Rows swapped in pairs by one turn or mirror: which row each one swaps with
The rows were stretched afterwards, more along some directions than others.
Q_985: [-14   1  -7  16  23  14  20  -9   7  -2  -4  -1 -19 -16  14   9  -2 -10
 -12 -21   6  11 -17  10  11  32   7  -8  -8   3]
Q_606: [-17 -15  18 -26   6  -4  17  -6  22   8  -6  -7 -13 -27 -15  -9 -22 -10
 -14   6  -7 -12  -8  -1  -6   9 -11   6  -7  11]
Q_398: [  2  16 -13   1 -18   5   0  -3  -7 -12  -2  23   9  23 -12   2   7  -6
   7  -5   8   0  10 -11   7  -8  11   8  -1  14]
Q_229: [-15 -19   9 -27  16  -7  14   3  10   8 -16  -8 -12 -12   7  -6 -23   4
   9  15  -6  -2 -10  -7  -5   9 -13 -12  -3  15]
Q_949: [ 10  23 -17  10  -6   4   2   1   8 -23 -13  18   6  11  -6   3   0   0
   7  -4   1   7   2  -4  -1 -17  14   5   3   3]
Q_389: [-28 -19  12 -26  15  -3   4   3  -1  11  -6 -10  -4 -21  26   2 -10 -18
 -11   1  -6 -25   9   1   4   2  -3 -11 -17  12]
Q_420: [-22 -27  12  -6   1   6  12   3 -17   1  16 -20  -7 -41  13  -1  14  -3
  -7   9   0  -5   0  11 -20  18 -19 -15   9 -12]
Q_189: [ -4  22  -6  24   3   1 -10 -14  -8  12  19   2   6   5  -2  -5  11  22
  -9  -5  -4  38 -12 -12  -2  19   5   8  13 -10]
Q_504: [ -6  17 -12  10  13   5   8 -17  13  -5   1   3 -12  -8   7  10 -13  -3
 -11 -17   4  22 -14   6   7  40   3  -3   5  11]
Q_85: [ 12  15  -6  26   9   3  -5 -25  13  15  -6  -6  -8  18  15  -3   0  -1
 -13 -11   7   8   7   3   3   7  11  13 -18   1]
Q_621: [-25 -20  17 -42   5   7   8   0  -4   3   3 -14  -9 -28   5  -8 -26  -8
   4   7  -2 -20   9   1  -4   4 -13  -1  -5  18]
Q_304: [  7   6   5  18 -11  -1 -13 -10 -11   5  19  -9   7   2   1  -6  26  11
 -13   1 -12  21  -3 -11  -7   5  -2   1  24  -5]
Q_789: [-23  -7   6 -14   2   0  -1   4  -1   1   5 -17  -8 -36  -1  -1   1 -19
  -6 -12   2  -9   0  20 -25  30  -7 -22   0 -21]
Q_492: [-10  -7   9 -36  15 -11   1   4  13  -5 -21  -2  -2  -4   0  -4 -35 -12
   3   0  -1 -21   3   4  -7   1  -4 -13 -15  18]
Q_660: [-14 -13  15 -31  10  -5  10   7   7   0 -20  -8   1 -13  -5  -2 -18 -18
  -8  11  -9 -26  -1  -6  -6  -1  -3 -11 -13  11]
Q_438: [  5  14 -10  10 -14  22   0   9 -16 -22   5   7   3   5   0   6   9   8
  17   9  -7  11  11 -15   5  -6  -4  -4   4  10]
Q_273: [  4  17 -13  13  -7   4   8   4  -8 -18 -11  26   1  19  -1  -6  -2  12
  11  12   8  14   7  -8   7  -4   0   5   0  23]
Q_745: [-20   6  22   9 -13  11 -16  18   6   2  24 -33   2 -15  14   3  22  -7
 -15  -2 -16   8   2   3  -4  19 -18   8  -2 -14]
Q_72: [-23   2  12  16  -8   7 -16  23  12  -2  14 -29   1 -16  20   0  29  -4
 -10  -4 -12  17 -14  -4   0  18 -12   5   0 -19]
Q_294: [-19 -18  15 -15  -3  -6   0  -1  -1   5   7 -21  -8 -36  -1   5  -5  -9
  -8  -7  -6 -10   2   7 -14  30 -13 -20   0  -9]
Q_632: [  6   4   1  17   0  11 -17   0 -19   8  24  -7  14   8  -2 -12  14  18
 -14  -2  -2  33 -11 -13  11   4  -2  14   7   4]
Q_340: [ -1 -10 -15  -2  26   2 -14   0  -7  -5  -7   7   9 -13   4  -3  12 -12
 -11 -11   9 -10  -6  -1  -2 -21  28   5  27 -10]
Q_51: [ -1   8 -12  20   6   6 -14   3 -11   5  11  -1  16  12   0 -18  26   8
 -17  -1  -1  15 -12   0  -6  -2  11   2  11 -15]
Q_209: [  7  10  -3  10  14   7  14 -27  -6   9 -11   0 -21  -3  14  -5  -3  -4
 -12  -4   2  -7  21  27  -2   4   6  17  -1   0]
Q_994: [-28 -14   0 -35  18   0  11  -5  16   9  -9 -15 -12 -13   4 -12 -32 -17
  -4  -4   5  -2  -6   4  -2   5  -4  -2 -14   5]
Q_195: [  2  10 -11  11 -18  18   3  20   1 -15   4  23   9  24  -8  -5   5  -1
  16   2  10   9  -6  -9   1   2  -1  -5  -6   6]
Q_372: [-15 -17  10 -42  16  -8  12   2  -3   4 -10  -5  -2 -16  -7  -4 -28 -18
 -14   3   0 -21   4  10   3  -7  -6   2  -4  13]
Q_352: [  6  13  -4  23  -3   3 -14  -3 -19   3  26 -10  21   2   2 -11  17  16
  -4  -2  -6  23  -2 -15  -5  17  -1   7  20  -7]
Q_503: [  0  18 -18   4 -15  17   0   9  -9 -21  -1  18   6  11   6  -6   3  10
  14   5   3   9   5 -20  -4  -4  -1   0  10  13]
Q_217: [-12 -17 -10  -5  19  10  -2   9 -10   0   1  10   3 -24   6   2  22 -12
 -14  -1   9 -10 -13  -6 -12 -11  25  -4  24  -9]
Q_681: [  7  28 -11   6 -14   0  -5   0   2 -22  -4  18  10  16 -12   5  -5   4
   4  -4   3   8   6 -12  -5 -10   9   5  -1  12]
Q_62: [ -6 -15  -8  -3  17   3 -15   4  -7  -1  -7  -6   8 -15   7  -3  19 -14
  -9  -5  14 -13  -7   3  -1 -20  25  -4  15 -16]
Q_786: [-17 -18  17  -2  -6  -2   7 -11  -6   9  10 -26 -21 -34   3  14  -2   3
   5   0  -6  -8   3   9  -9  23 -12  -7 -10 -10]
Q_463: [-27 -18   8 -16  27   0  10 -10 -14  17   2 -14 -19 -41   4  -1  -8  -8
 -11  -4   3 -14   4  18 -14  21  -3  -8  -5 -17]
Q_270: [ -8  17 -18   6   4  18   4  -8  -5 -21  -6  12  -8   9   1  -6 -10   1
  16 -11  14  13   2  -8  -1  -7  14   3  -9   7]
Q_459: [ 13   5  -8  16   3   2  -8  -3 -10   5  15  -6  17  12 -13 -12   7  11
 -17   2  -9  20 -16 -13   4   3   4   3   8  -8]
Q_931: [ -3  10 -11   8   3   4  11 -17   8  -6  -3   8  -9  -4   2  13  -3  -6
  -7 -10  14   9 -11  13   5  36   2 -10   1  11]
Q_405: [ 12   4  -7  19  -5   1  -8   1 -15  -5  12   3  14   2  -6 -13  24  15
 -14   3  -6  23 -13  -9  -1  -1   6   4  27  -5]
Q_562: [-11 -28  23 -36   0   3  -5   6   9   2  -3  -6  -5   5   2  -5 -28 -13
  13  -1   4 -20  -7  -2  -5 -11 -10 -14 -13  14]
Q_532: [ -5  14  -6   2  16  10   7 -10  17 -14 -12   3 -17 -13  16  18 -21  -9
   4 -35  -1   1 -13   3  -2  33  11 -17  -7  11]
Q_490: [-23   6  22   3  -7  13 -14  18  -1   4  23 -21   0 -14  17   6  23   1
 -10  -7 -18   9  -4  -2  -7  21  -4   9   7 -13]
Q_466: [ 12   9   1  15   8   0  10 -19  -1   8  -8  -4 -11  10  11 -13  -1  -4
 -17  -2  -4  -5  13  13   0  10  -6  20  -3   3]
Q_103: [ -2  25 -12  21  23   4   6 -23  17   2   3   4  -5 -12  -4   5 -15   0
 -11 -23   5  24 -14  -1   1  41  12   2  -5  13]
Q_776: [-16 -12  19 -35   4  -3   2   7   9  -2  -8  -5  -6 -18   3  -1 -24  -2
   3   6  -2 -18  -3  -1  -6 -11  -9  -9  -4  19]
Q_274: [  8  20 -13  16 -12   6  -3   7  -4 -10 -17  19  10  24   3   1  12   8
  10  12  -3   7  -5 -26   3  -7   4   4  -5  15]
Q_968: [ 10   5  -4  19   3  13  17 -18  -4  16   2   4 -10   9  10 -14   0  -2
 -23   8   8  12  14  13  14   7  -1  21  -8  14]
Q_393: [ -9  18 -17  15  10  16  17 -14  14 -10  -1  11 -16 -23  14  14   0  -6
  -3 -25   7  10  -9   1  -4  38  19  -8  -7  11]
Q_202: [  6  20  -9   4 -12   6   0  15 -13 -17  -3  19  11  16  -3  -2  -5  10
   9   9  11   0  20  -7   6 -11   2   4   5  15]
Q_97: [  9  17  -9  16  -4  14   6   6 -13 -19 -10  16  -1  18  -1  -6   1  18
  20  17   6  10  10 -11  -4  -3   3  -4  -6  13]
Q_839: [ 12  22 -16   1 -11  13 -10   1  -9  -6 -15  21   6  36  -1   4  -3  10
  10   2  12   0   7  -5  11   0   3   7   0   8]
Q_993: [-19 -11   2   2  12   7   0   9 -16   6  16 -18 -10 -42   3   2  15 -14
 -11  -4  -4  -6  -1   5  -4  41 -14  -6  -3  -7]
Q_978: [-19 -20   9 -39  11  -1  -4   9  14  -4  -6  -7  -2  -7  -5  -8 -21 -33
 -12  -7  -4 -23 -10 -12  -2   2 -14  -5 -25  17]
Q_25: [  9  13  -1  34  -9   5 -12  -9 -11  11  21 -15   9   7  -1  -9  22  21
  -9   2  -7  35 -13 -13   8  18  -6  12   8  -6]
Q_875: [-20 -20  15 -12   1  -4  -3  10  -4   6  11 -29 -11 -41   6   3   2  -7
  -8   1  -3  -8   2  11  -7  39 -21  -6  -8  -8]
Q_591: [ -2  -6 -12   2  13   5 -10  -3 -10  -4  -1   5   9 -15   0   4  19  -9
  -7  -9   9  -9  -7  -3  -6 -20  27  -3  30  -9]
Q_934: [-24   4  19   4 -13   8 -15  15  12  -1  18 -25  -1 -17  16   7  23  -4
 -11  -3 -12  12  -1  12  -3  20 -12   7   1 -16]
Q_643: [  7  10  -7  27  -4  11 -14   1 -19   7  21   0  12   3  -4 -17  21  13
 -13   1  -9  24 -12 -17   6  18  -6  13   4   1]
Q_901: [ -2  24 -14  24   3  11 -11   1  -9 -19  -1  20   9   8  18   4  12   4
   7 -12  -4   4   2 -27   3  -5  20  -3 -10  15]
Q_941: [ -6 -18  11 -29   8  -3   1  -4   7   5  -2 -20  -4 -21  -1  -3 -20  -9
   4   9 -16 -12   7 -13  -5 -10 -10  -4  -1  12]
Q_407: [ -3   3  -4  20   2   6 -11  -3 -20   7  22  -3   5   1   0 -21  15   8
 -11  -1   1  34 -16 -12   4  18  -8  12  17   0]
Q_588: [-32 -17  15   1   7  -5  -6  -2  -1   2  14 -25 -17 -35  11   8  -1  -2
   3 -11   3   0  -3   1 -11  34  -8 -10  -5  -7]
Q_312: [-17 -14   6  -7   8  -6   7   5   8  -1   7 -20  -5 -46  -8   4  -6 -11
 -12 -14  -2  -4   2   3 -20  24  -4 -13  -1 -14]
Q_17: [-11 -19  12 -37  13  -4   4   0   5   3 -11 -11  -6  -9   4   0 -28 -16
  -6   5   2 -15   4  11  11  -8  -8   2  -8  12]
Q_325: [  5   8   0  13  11   6  15 -22  -7   9 -12   0 -15   8  17  -4  -5   1
 -15  -2   4   2  21  23  -2   5  -3   8   1   0]
Q_882: [-11 -19   6  -2   9  -2   8  -2  -4   5   1 -26 -10 -37   0   0   2 -10
 -12  -2   1 -10   0  10 -13  23 -10 -15  -3 -18]
Q_77: [ -1  -7   2   3  17  15  13 -13 -11  13  -1  -5 -17   3  32 -13  -6  -4
 -21  -3   0   3  11   7  15  13  -4  17  -5  16]

Q_466 is swapped with Q_931
Q_294 is swapped with Q_643
Q_621 is swapped with Q_503
Q_562 is swapped with Q_195
Q_389 is swapped with Q_901

